One hidden turn or mirror swaps the rows below in pairs. Which row is each named row swapped with?
The rows were stretched afterwards, more along some directions than others.
Z400: [ -7   5  -1  -6   7   8  -4 -10  30 -11   0 -25 -14  18 -20  -9  -7   4
  16  -8]
Z85: [-15  -4 -10  15  -9  -1  15  -3   5   1  -4  17  -4  -3  -1 -16  -5  17
   5 -12]
Z684: [-13 -14  -8  -3  10   2   6   0   7  -2  -3   7   8  11   6 -23  -9  30
   5 -18]
Z619: [ -6   1   6   8  11  -9 -20  -4  22 -18   9   4 -29  10 -15 -12 -10   4
  14 -30]
Z856: [  3  12   9 -24  -9  -4  -5  -7  -4 -14  -4   0 -20  -1  -5 -14 -12  -8
   7  -3]
Z345: [  6  -5  -1  -5   4  20  -2   0   2  -4   1   4  -7  25 -14 -19  -5   4
  -9  -3]
Z31: [ -1  -7   1  -5  -5 -16   7   0  13   1   1   1  -9  -8   7 -17  -9  18
  15  -8]
Z90: [  9   3  13  -6  -7 -13 -11  -9  -3  -2  -8  11  -4  15   1  -3  -9 -13
  10   3]
Z413: [ -1  13   8   1   6   3 -15  -7  18 -14  -2 -20 -18  14 -20  -9   5  -7
   7  -8]
Z27: [ -2  -1  -9  11  -3  15   9   2 -10  -3 -11 -14  -3   2  -3 -21  -1 -11
   2  13]
Z335: [ -1   8  -4   0   1  15  -3   2  -2 -11  -8   2  -9  29 -17 -11   4  -8
  -7  -6]
Z691: [ 13 -11   5  -2  19  -5 -17   3  15 -12  -1  17 -11  20 -11 -24   3  18
  12 -13]
Z882: [ -5   2   9   9  11  -1 -22   6  31  -9   8  -9 -18  16 -17 -16  -3  -1
  14 -13]
Z687: [ -1   7   8   9   4  16  16  -7  13   4   4 -20   2  -3   5 -21  -2   3
  18  -9]
Z884: [-12   9   2  12   7  -3  -9   1  23  -9  10   6 -12  22  -8 -10   3  -2
   9 -20]
Z2: [-11  11 -14 -12 -11   5  10  -7  -9 -17 -15  -4  -7  11 -10  -5   2  -9
  -2  -6]
Z974: [ -3   4  -8 -17  -3   4 -14  -5 -19 -17 -10  -1  -4  19 -22   2  -3  -7
  -5  -9]
Z495: [  5   0  -3   3  -4 -13   1   2   5 -10   5   1 -21  -8  -5  -7  -3   9
  12  -5]
Z233: [  8   1   0 -30   1   9   0  -6  -2 -14   1  10  -1  31 -10 -19  -8 -15
   9  13]
Z274: [ 14 -11  12 -19  14   9  -3 -11  16  -4  -1   4 -17  19 -12 -23   0  11
   4  -3]
Z533: [  7   2  -1   3   0   5   4  -5   3   3 -13 -22 -10   4  -3 -11   0   3
  16   5]
Z331: [ -8  -5  -1  12   7   3  15   6  10  13 -12  -6  -4  -2   6 -32   0  31
   7  -5]
Z900: [  1  10  -5 -11   2   7   2  -8 -13 -11   1 -10  -2  18 -12  -7 -18 -26
  11 -12]
Z581: [ -3 -10   5  -9   6  -9 -14  -7   9 -18  -2  14  -6  28  -7 -28 -17   9
  11  -7]
Z98: [  7  13   2 -25   7  13  -7 -18  -7 -23   1  -2 -11  22 -27 -10 -10 -26
   7   2]
Z824: [ -9  -8  -1  -2  -6  -6   6   1  18   6 -14   1  -9  -3   6   0   5  12
  11 -10]
Z922: [  9  -5  12  -8  12 -20 -14  -6   8  -3  -7  17 -22   2  -4 -11 -10  23
  18 -12]
Z196: [ -4   0  -1 -19   1   9  10 -11  22 -12   5  -6 -10  18 -16 -15 -11  -3
  12   5]
Z930: [-10  -7 -25  -7   3   6  19   3  -8   5 -12  -1  11   4   8   3   1   7
   0 -12]
Z186: [-2 -6 -3  8 -2  1 -3  5  8  4  1 10 -3 -7 -2  3  7 15 -3 -5]
Z658: [-12   2  -8   4 -12   0   2   2  -2 -10  -3   0  -8  -1  -4   5   4   8
   5 -16]
Z989: [  9  -1   5 -23  18   8  -4  -4  25 -13  -1  13 -17  18 -20 -12  15   0
   8   3]
Z599: [ -1 -13 -13  12   1  -5   1   7  -1   7  -1  11   7   2   3  -1   5  21
   4  -9]
Z325: [ 12   3   7 -20  20  20 -21   2   9 -11  12  -4 -13  11 -28   1  11 -15
   7  -6]
Z666: [  6   2   3   7   3 -11 -11   0   0  -1 -11   5   1   3  10  -7   1   9
  14 -15]
Z734: [  3  -1 -10 -15  -5   3  11   2  -4   5 -17 -15  28   9  18 -14   4   3
  12  10]
Z165: [-14  11  -6  13  -8   5   4  -1  -8  -8   1 -20   0   0  -2  -8 -12  -2
  14 -21]
Z278: [  4   1  10 -19  20  17 -15   3  19  -7  11   2 -21  17 -30  -2  21  -4
   1   0]
Z462: [ -4  -6 -10 -20   2  11  -4  -2   2 -15   2  -8  -1  19  -3  -8 -10  -9
   9  -1]
Z726: [ 11  10  -4  -1 -10   7  10   6 -13  -7  -3  -2 -15   8 -12 -16   3 -23
   1  18]
Z169: [ -7  -3 -23  -9   1  21  17  12  -5  -1  -6 -11   2  16  -5 -12  11  -3
  -6   4]
Z653: [  2  -8  -7  12  -4   0  19   3   4   5  -6 -17   9  -2  18 -16  -2  10
  15 -13]
Z223: [  8 -13   1  -7   5  16   1   6  13   6   2   6  -8   7  -5 -23   3  14
   3  12]
Z562: [ -1  -4 -18   3   1   4   4  11 -12   0  -9 -15   1  -2   0 -11   1  -4
  -3  10]

Z930 swaps with Z900
Z400 swaps with Z345
Z734 swaps with Z856
Z169 swaps with Z98
Z989 swaps with Z726

One hidden turn or mirror swaps the rows below in pairs. Which row is each named row swapped with?
The rows were stretched afterwards, more along some directions than others.
Z228: [  3 -11 -12  29   0 -16   7  -1 -27 -10  14   2   0 -19  -1  -4  12  31
   1]
Z566: [ -7 -12  11  -7  18   2   4  -3 -27  -8   4   2   5  -7  -9   4 -12   8
  14]
Z935: [ 12   3  13  -5   7  -2  10   1   3 -16   4 -13  -4   1  -6  13 -16 -21
  -3]
Z408: [  4  -1  -8  25   8 -23  23  19 -15  -7  11  -4   2 -14   8  -4 -12  17
  -3]
Z4: [  1   6  -2  16   9  -6  -2   5 -10   2   7  11  -4   7   2   6   8  18
   0]
Z59: [  2  -8 -22  28   4   2   8  17   0 -15  13   2  -6   6  -9  -4   5   8
   0]
Z679: [ -2   3 -14  -9 -13   3 -12   3 -17  17  -1  10  -2  11   2 -24  25  10
   2]
Z330: [ 11  -9 -14   2 -25   8 -14  -5  -5   2  11   8   5   4 -10  -1  22  19
  21]
Z147: [ 11 -11 -14  26  22  -4   8  11 -16 -26   9  -2  -3  -4  -2   4 -14   5
   1]
Z195: [-1  2  2 -5 -7 16 -8 -2 -4  4  7  9  5 13 -1 -7  8  6  9]
Z904: [-14   0   1  16   6 -12  14  10   2   8   4   1   6  -6  -2 -17   1  12
   3]
Z753: [  5   2  -6   8   2 -10  11  20  -5 -16  11   3   1   9 -11  -9  -3  -2
   2]
Z381: [  0 -11   9  -3  -5   4 -12 -15   7 -15   3 -13  14  -7  -7   0   2   0
   8]
Z694: [ -1   0 -13  -6 -16 -13  -2   6  -5  22   2  17   4   3 -11 -28  26  12
   8]
Z973: [ 14   8   1   9 -12   6  -8 -11 -26  -6  13  -8   3   7  -2   8  15 -33
  -5]
Z82: [-11  -3 -14  -3  -7   2  -4 -12   5  17  -6  -1   1  11  -6  -4   4   1
   5]
Z816: [ -1   9  -4 -31 -13   3 -11   1  18  22 -15   5  -6  22 -12  -5   1   0
   9]
Z351: [-11   7  -8  -9  -3   2  -4   3   8   4   2   7  13  15  -2 -11   1  12
   6]
Z109: [-16  -5   5   3   0   1  -3  14 -15   3  -1  12  -8   9  -5 -12   8  12
   8]
Z791: [  1  -8  -4   2 -15 -11   1  -1  31   8   5  -4   1   5  -1  -7   7  34
  -2]
Z589: [  7  -1  -4 -10  -9 -12  -1   6  -4   6   0  14  -5   9   3  -7  -1  14
  -3]
Z528: [  3   4  -6 -18 -12   9 -16 -11   2  16   8   4   2   3 -18  -4  24 -19
  -2]
Z113: [  3  -5 -11  11 -15   1   4   7 -15 -18  19 -14  10   2  -1  -8   3  12
   4]
Z401: [ -7  10  -7   5 -12 -18   0   2  -4   9   7  -9  14   0   3 -14  12  19
   4]
Z522: [  2   7   5   7   6   4   1  -1  -4  -3  15  -2  -1   3   1   2  14 -17
  -6]
Z772: [  4  -2   0  11  -3   5  -6   4 -28  -8  11  -4  -1  11 -19  -6  14 -19
   5]
Z639: [ -2   7 -17   5   1 -14  -4   3 -10  20  -1  21   3  10  -6 -12  14  23
  -6]
Z940: [ -6  -8 -18 -21  -1   3 -11 -14  13  18 -11  13   3   6  -9  -5  -1  10
  11]
Z874: [  4   0   9   8   8 -12   5  -3 -44 -12   9  -1   7 -15 -10   7   0 -23
  -8]
Z146: [ -5  -2  -3 -11 -16  -1  -8  -9 -18  17   4  -9  13  -8 -16  -1  11   5
  -1]
Z294: [-15 -15  26  -1  15  -2  -4   0 -24 -16  -3   4  -5 -11 -12   3  -9   5
   9]
Z938: [  9  -4 -12  -5  -7   0  -9 -11   9  26  -2  11  -8  16  -4  -6  13  22
  10]
Z953: [ -9   3   3  15  10 -10   4   3  -8   0  11 -14  17  -2 -10  -1   0  15
  -3]
Z899: [ -5  -7  10   3  14 -12  12   1  -7 -14   3 -12   0 -22  -6   9 -11   4
 -10]
Z308: [-14  -1   2 -10   6 -12   5  10  -6   2  -8  10  -5   5  -9  -4  -7  15
  17]
Z474: [  4   2   9   0  -5   7 -13   7 -19 -12  13 -23   4   5 -11  11   0 -14
   4]
Z406: [ -9  14  14   5  14   9 -19   5 -28 -11  -2  11  -5  12  -8 -10   5 -13
   0]
Z718: [  0  -2 -11 -16 -23   4 -13 -16  32  31  -2   1   5  18  -4  -4  19   6
  -4]
Z336: [-14   7  18  10  18  -6   3   1 -40 -19  10 -10  11  -7  -2 -10  10 -21
 -10]
Z231: [ -6   6   1  -5  18 -12   6   6  -9  -6   3 -12   5  -2  -6   4 -15 -19
  -4]
Z548: [ -8   0 -15   6  -8  12 -19  -5 -27 -11  13  -3  13   4 -20  -9  27  -7
   7]
Z39: [  5   1 -12  -8   7 -14   8  10   8  17  -4  12  -8   8   2   0 -14  32
  11]
Z656: [ 17   3 -11  -2  -7  -2  10   6  -7  -8  16   1  -4   3  -7   5   5 -13
   2]
Z392: [-10 -14  -8  18   2 -10  15   0 -10  -5  13  -7  11 -17 -17   2   1  19
  11]
Z755: [ -2   2 -14  16  14  -1   9   2   7   1   6   9  -7   1  -5 -14   1   8
 -14]
Z58: [  5  -5  19   8   5   3  -5  -2 -27 -15   7 -23   2  -4  -3  20  -9 -26
  -1]
Z435: [ -4   6   8 -25 -10  13 -27  -4  -5  -5  -3  -2   5   8 -15  -1  14 -17
   2]
Z134: [ 18 -12 -22  14 -20   1  -8   9  12   2   8   3  -2  11   1 -13  10  40
  10]
Z337: [  9  -3  -8   6  -2   1  12   4 -15  -8  13   9  -4   4  -2   0  -1  14
  18]
Z175: [-10   6 -15   3  -9 -10   9  13  -5  10   3  12   2   8 -14 -22  14  11
  18]

Z146 swaps with Z381
Z656 swaps with Z308
Z109 swaps with Z522
Z408 swaps with Z351
Z406 swaps with Z755

